128 stands for zero in the data rows.
Here are some numbered points:
tensor([120, 094, 135, 073, 083, 151, 135, 126, 108, 093, 065, 125, 094, 151, 145, 134, 117, 124, 145, 064, 129, 141,
        181, 046, 162, 201, 116, 129, 143, 158, 125, 138, 115, 055, 135, 077, 147, 136, 096, 084, 119, 080, 078, 172,
        117, 184, 089, 127, 165, 157, 161, 092, 075, 208, 100, 132, 156, 120, 161, 146, 119, 182, 139, 149, 116, 091]) 0
tensor([155, 139, 143, 173, 142, 120, 147, 170, 099, 153, 153, 153, 149, 129, 114, 088, 144, 152, 136, 124, 143, 116,
        099, 117, 114, 141, 119, 107, 109, 101, 141, 178, 157, 138, 079, 137, 140, 099, 128, 136, 124, 151, 150, 151,
        120, 116, 082, 177, 086, 119, 094, 114, 130, 110, 140, 163, 138, 091, 129, 134, 111, 175, 124, 113, 133, 147]) 1
tensor([121, 115, 148, 134, 171, 100, 127, 133, 068, 128, 133, 140, 116, 127, 111, 123, 104, 150, 125, 128, 135, 111,
        199, 140, 068, 043, 129, 127, 117, 130, 097, 089, 165, 164, 133, 123, 128, 082, 144, 186, 137, 160, 121, 125,
        170, 121, 125, 181, 115, 121, 107, 111, 184, 080, 098, 189, 055, 104, 139, 112, 143, 120, 096, 140, 177, 171]) 2
tensor([118, 120, 194, 174, 185, 075, 000, 035, 100, 219, 160, 036, 103, 081, 148, 158, 142, 056, 139, 142, 148, 003,
        104, 255, 054, 076, 236, 190, 164, 189, 162, 002, 094, 184, 134, 162, 147, 091, 167, 234, 225, 151, 151, 031,
        079, 064, 245, 177, 189, 139, 159, 155, 188, 044, 060, 117, 111, 173, 165, 125, 134, 086, 148, 185, 149, 166]) 3
tensor([161, 138, 190, 125, 095, 064, 186, 130, 162, 247, 156, 166, 169, 109, 104, 129, 141, 135, 141, 163, 110, 095,
        005, 140, 187, 118, 119, 120, 147, 086, 119, 127, 151, 255, 061, 185, 137, 068, 158, 103, 035, 130, 184, 061,
        126, 111, 211, 045, 100, 150, 238, 186, 159, 084, 200, 127, 184, 179, 073, 127, 104, 137, 130, 043, 100, 112]) 4
tensor([135, 114, 104, 102, 094, 150, 123, 152, 148, 091, 088, 126, 110, 152, 128, 136, 141, 114, 110, 115, 143, 151,
        127, 074, 154, 159, 096, 140, 120, 137, 109, 150, 099, 069, 181, 117, 153, 161, 113, 117, 168, 112, 071, 155,
        147, 134, 095, 130, 160, 128, 130, 113, 092, 197, 105, 146, 138, 133, 138, 143, 121, 131, 128, 128, 125, 096]) 5
tensor([143, 102, 153, 169, 162, 219, 151, 157, 114, 200, 084, 117, 255, 123, 122, 132, 120, 165, 092, 111, 119, 116,
        116, 177, 154, 115, 095, 110, 156, 147, 072, 216, 164, 191, 199, 170, 180, 068, 123, 130, 115, 085, 172, 095,
        165, 137, 074, 093, 224, 125, 000, 128, 144, 058, 124, 115, 166, 144, 192, 200, 202, 085, 093, 098, 109, 151]) 6
tensor([090, 106, 091, 147, 183, 140, 111, 148, 081, 053, 141, 121, 080, 173, 115, 163, 179, 148, 149, 108, 158, 145,
        190, 134, 107, 104, 136, 109, 117, 149, 174, 105, 128, 086, 113, 114, 084, 148, 090, 119, 155, 124, 067, 188,
        101, 147, 091, 169, 077, 138, 090, 095, 125, 134, 115, 110, 099, 071, 109, 142, 119, 121, 150, 153, 125, 152]) 7
tensor([102, 128, 115, 128, 146, 155, 121, 135, 121, 090, 119, 134, 117, 128, 134, 143, 128, 131, 139, 111, 116, 132,
        134, 128, 130, 148, 128, 134, 130, 138, 140, 143, 120, 093, 152, 117, 123, 135, 122, 122, 143, 126, 112, 148,
        105, 129, 122, 130, 121, 107, 117, 109, 133, 133, 133, 090, 130, 135, 132, 135, 124, 150, 150, 132, 123, 146]) 8
tensor([164, 122, 180, 071, 122, 055, 081, 054, 139, 175, 102, 131, 116, 121, 079, 133, 146, 106, 147, 108, 146, 146,
        107, 145, 152, 077, 151, 152, 133, 171, 104, 064, 088, 172, 089, 095, 103, 108, 149, 143, 135, 141, 103, 064,
        130, 091, 178, 094, 179, 188, 215, 182, 108, 123, 106, 150, 149, 167, 142, 131, 119, 122, 117, 118, 174, 103]) 9
tensor([122, 124, 125, 139, 145, 113, 091, 131, 106, 117, 137, 121, 106, 132, 114, 146, 149, 119, 128, 106, 143, 116,
        129, 147, 113, 125, 137, 135, 129, 134, 153, 117, 119, 109, 128, 134, 134, 131, 131, 141, 156, 141, 094, 142,
        105, 120, 137, 129, 108, 118, 126, 116, 130, 131, 111, 117, 121, 122, 147, 118, 109, 137, 148, 143, 136, 143]) 10
tensor([116, 132, 147, 130, 152, 123, 113, 103, 121, 160, 107, 144, 119, 109, 114, 136, 090, 133, 141, 123, 115, 107,
        128, 163, 123, 081, 134, 137, 150, 141, 110, 137, 123, 147, 137, 133, 161, 087, 136, 160, 126, 132, 123, 101,
        138, 122, 164, 110, 143, 139, 144, 136, 142, 111, 125, 120, 138, 164, 140, 126, 144, 122, 119, 138, 166, 135]) 11
tensor([186, 108, 101, 096, 120, 076, 162, 112, 105, 152, 221, 117, 120, 147, 049, 138, 248, 152, 180, 183, 188, 147,
        147, 156, 156, 023, 200, 096, 140, 145, 160, 066, 137, 255, 046, 185, 000, 119, 069, 046, 060, 089, 227, 078,
        168, 124, 066, 112, 067, 190, 127, 160, 050, 091, 204, 151, 147, 080, 000, 119, 149, 005, 098, 128, 133, 060]) 12
tensor([119, 143, 106, 138, 126, 164, 140, 148, 140, 098, 142, 124, 139, 122, 137, 133, 118, 123, 121, 128, 107, 125,
        131, 125, 127, 150, 122, 118, 113, 112, 133, 151, 132, 108, 162, 138, 129, 149, 125, 115, 126, 120, 137, 149,
        134, 132, 114, 134, 119, 107, 101, 115, 125, 129, 133, 108, 130, 126, 126, 138, 126, 132, 139, 126, 107, 136]) 13
tensor([133, 130, 132, 126, 145, 124, 115, 114, 135, 150, 154, 132, 143, 118, 120, 120, 138, 123, 144, 134, 132, 119,
        095, 159, 130, 106, 141, 138, 134, 135, 143, 128, 123, 161, 121, 136, 115, 127, 138, 133, 119, 146, 159, 103,
        113, 122, 144, 113, 136, 126, 129, 149, 135, 102, 142, 109, 139, 139, 130, 123, 134, 121, 123, 129, 121, 130]) 14
tensor([074, 170, 051, 184, 092, 128, 131, 200, 201, 071, 179, 126, 053, 137, 190, 083, 093, 077, 114, 121, 111, 135,
        090, 092, 090, 255, 129, 167, 037, 041, 089, 224, 165, 000, 193, 084, 126, 223, 101, 159, 202, 207, 198, 255,
        128, 149, 000, 255, 063, 065, 115, 050, 184, 194, 108, 207, 039, 027, 055, 068, 125, 181, 061, 138, 057, 129]) 15
New points follow, each followed by the numbers of its three nearest points above by angle, nearest first.
tensor([082, 100, 085, 239, 132, 094, 072, 100, 114, 180, 115, 120, 106, 117, 069, 130, 106, 058, 113, 149, 128, 087,
        105, 174, 103, 125, 135, 122, 172, 124, 160, 051, 106, 188, 116, 166, 154, 080, 141, 157, 139, 101, 126, 039,
        122, 104, 207, 097, 108, 123, 115, 143, 139, 139, 061, 088, 099, 134, 092, 103, 180, 104, 143, 166, 152, 145]) 3 11 14
tensor([146, 132, 125, 116, 140, 130, 105, 092, 125, 175, 152, 105, 144, 115, 115, 129, 159, 104, 142, 159, 128, 126,
        127, 169, 106, 106, 196, 137, 142, 173, 123, 115, 095, 154, 107, 119, 131, 135, 164, 127, 162, 134, 144, 099,
        123, 144, 188, 102, 165, 119, 097, 135, 084, 109, 100, 125, 146, 137, 158, 127, 116, 132, 153, 166, 124, 130]) 3 14 9
tensor([179, 094, 077, 212, 146, 193, 141, 185, 154, 096, 072, 161, 127, 171, 088, 126, 186, 146, 079, 172, 147, 162,
        207, 110, 150, 166, 099, 116, 116, 168, 135, 151, 072, 096, 123, 113, 106, 116, 094, 098, 117, 066, 040, 169,
        182, 123, 120, 079, 158, 164, 052, 116, 058, 183, 101, 067, 159, 132, 131, 151, 128, 073, 129, 185, 141, 130]) 5 7 0
tensor([110, 123, 115, 126, 111, 134, 131, 134, 158, 109, 126, 127, 105, 135, 144, 121, 121, 123, 137, 112, 137, 135,
        117, 113, 139, 159, 123, 143, 127, 126, 117, 147, 126, 091, 131, 113, 122, 164, 117, 124, 143, 140, 134, 150,
        108, 136, 103, 150, 132, 125, 128, 123, 127, 159, 143, 146, 131, 114, 107, 122, 134, 130, 113, 129, 116, 110]) 15 5 0
tensor([136, 127, 145, 120, 126, 105, 160, 140, 111, 158, 138, 134, 161, 145, 121, 110, 145, 157, 119, 163, 157, 125,
        111, 123, 142, 091, 132, 118, 126, 126, 140, 120, 147, 177, 089, 133, 125, 113, 124, 130, 105, 127, 149, 106,
        151, 121, 105, 138, 111, 155, 145, 141, 112, 104, 159, 184, 132, 086, 113, 124, 132, 113, 092, 113, 129, 112]) 12 4 1
tensor([153, 136, 161, 103, 103, 088, 121, 093, 131, 150, 082, 114, 135, 109, 129, 134, 078, 124, 127, 130, 107, 129,
        118, 130, 117, 127, 135, 127, 134, 135, 102, 073, 111, 136, 141, 129, 154, 113, 152, 137, 128, 121, 114, 095,
        133, 109, 178, 090, 171, 128, 155, 160, 118, 136, 087, 115, 144, 176, 164, 118, 125, 144, 123, 127, 158, 112]) 9 11 3
tensor([110, 136, 120, 119, 115, 151, 217, 167, 132, 043, 145, 161, 058, 144, 143, 109, 122, 162, 143, 113, 127, 174,
        169, 052, 112, 169, 117, 109, 089, 083, 132, 159, 187, 067, 093, 088, 090, 137, 106, 096, 091, 122, 113, 215,
        127, 155, 064, 210, 039, 115, 121, 097, 142, 165, 183, 179, 085, 074, 074, 143, 102, 162, 110, 110, 135, 149]) 15 7 1
tensor([106, 105, 114, 136, 163, 122, 105, 134, 104, 105, 148, 123, 108, 155, 107, 142, 171, 124, 152, 102, 153, 137,
        134, 143, 147, 117, 135, 130, 126, 143, 163, 113, 111, 112, 115, 128, 109, 144, 114, 111, 157, 145, 098, 158,
        099, 140, 122, 136, 104, 123, 130, 114, 113, 144, 140, 109, 129, 114, 115, 136, 116, 119, 148, 151, 121, 132]) 7 10 8
tensor([189, 144, 078, 082, 146, 062, 150, 076, 062, 121, 171, 043, 046, 246, 151, 100, 151, 138, 195, 219, 112, 189,
        205, 007, 147, 124, 145, 119, 150, 119, 127, 019, 161, 154, 013, 127, 015, 056, 119, 159, 113, 114, 021, 108,
        147, 078, 145, 100, 063, 160, 255, 098, 122, 156, 134, 062, 102, 171, 171, 138, 041, 123, 232, 107, 148, 112]) 9 12 7
tensor([125, 178, 117, 091, 151, 142, 025, 085, 154, 058, 087, 114, 109, 099, 149, 183, 068, 082, 131, 074, 054, 144,
        159, 174, 069, 155, 144, 139, 140, 148, 120, 122, 083, 024, 192, 114, 144, 147, 175, 145, 154, 158, 056, 146,
        094, 105, 168, 070, 177, 062, 164, 140, 148, 122, 059, 045, 158, 170, 222, 135, 101, 134, 177, 121, 135, 129]) 8 10 3
tensor([147, 116, 158, 112, 120, 140, 189, 147, 129, 116, 110, 162, 149, 137, 164, 111, 110, 165, 122, 114, 137, 156,
        134, 063, 165, 125, 094, 113, 152, 125, 093, 161, 124, 131, 118, 136, 118, 119, 118, 111, 108, 118, 120, 109,
        128, 150, 103, 151, 135, 149, 121, 116, 151, 132, 154, 154, 115, 118, 146, 154, 124, 141, 113, 086, 148, 121]) 0 1 6
tensor([109, 138, 103, 122, 151, 142, 116, 124, 118, 067, 132, 117, 103, 136, 121, 165, 134, 123, 135, 116, 111, 141,
        182, 132, 115, 129, 137, 108, 110, 129, 147, 103, 122, 091, 148, 119, 110, 142, 121, 112, 122, 115, 087, 160,
        129, 137, 131, 121, 103, 110, 115, 115, 108, 137, 109, 095, 112, 120, 130, 143, 103, 125, 163, 141, 132, 149]) 7 8 10
tensor([162, 152, 132, 123, 104, 146, 150, 106, 163, 153, 106, 135, 205, 105, 158, 126, 083, 145, 100, 158, 111, 148,
        162, 139, 113, 107, 124, 109, 124, 125, 083, 120, 119, 152, 127, 108, 135, 119, 117, 137, 104, 134, 192, 107,
        171, 129, 119, 120, 187, 140, 119, 142, 123, 091, 116, 151, 139, 115, 157, 131, 146, 110, 090, 121, 111, 123]) 6 11 4
tensor([143, 126, 169, 104, 135, 114, 157, 111, 133, 157, 126, 160, 140, 121, 124, 097, 125, 154, 143, 120, 137, 144,
        104, 129, 135, 099, 123, 136, 141, 133, 127, 130, 148, 168, 086, 118, 109, 105, 139, 131, 095, 148, 146, 102,
        116, 129, 140, 127, 135, 140, 151, 154, 156, 097, 164, 145, 145, 137, 132, 129, 134, 134, 097, 116, 143, 131]) 4 14 9
tensor([133, 125, 137, 118, 105, 131, 161, 133, 122, 132, 107, 146, 136, 123, 124, 125, 108, 151, 112, 136, 115, 129,
        149, 101, 128, 128, 105, 121, 135, 128, 104, 130, 147, 143, 129, 133, 139, 112, 134, 121, 098, 096, 122, 116,
        151, 129, 137, 117, 134, 138, 138, 127, 126, 141, 134, 140, 124, 144, 121, 137, 132, 134, 126, 118, 143, 121]) 4 6 0
tensor([114, 115, 105, 130, 149, 129, 126, 109, 126, 107, 130, 111, 137, 136, 119, 141, 127, 135, 131, 142, 139, 139,
        181, 150, 106, 097, 134, 123, 117, 132, 124, 104, 136, 146, 114, 108, 096, 114, 122, 144, 123, 148, 123, 131,
        141, 147, 123, 149, 121, 139, 104, 128, 124, 114, 113, 151, 103, 079, 120, 138, 136, 099, 107, 152, 128, 136]) 2 7 12
tensor([132, 113, 101, 119, 102, 099, 103, 122, 120, 131, 151, 107, 131, 158, 093, 144, 179, 133, 133, 163, 159, 135,
        155, 127, 146, 106, 150, 103, 128, 156, 146, 083, 109, 161, 087, 141, 094, 135, 107, 100, 129, 125, 127, 127,
        137, 126, 127, 120, 112, 169, 123, 121, 057, 159, 119, 151, 130, 102, 089, 122, 129, 103, 129, 163, 138, 102]) 12 7 9
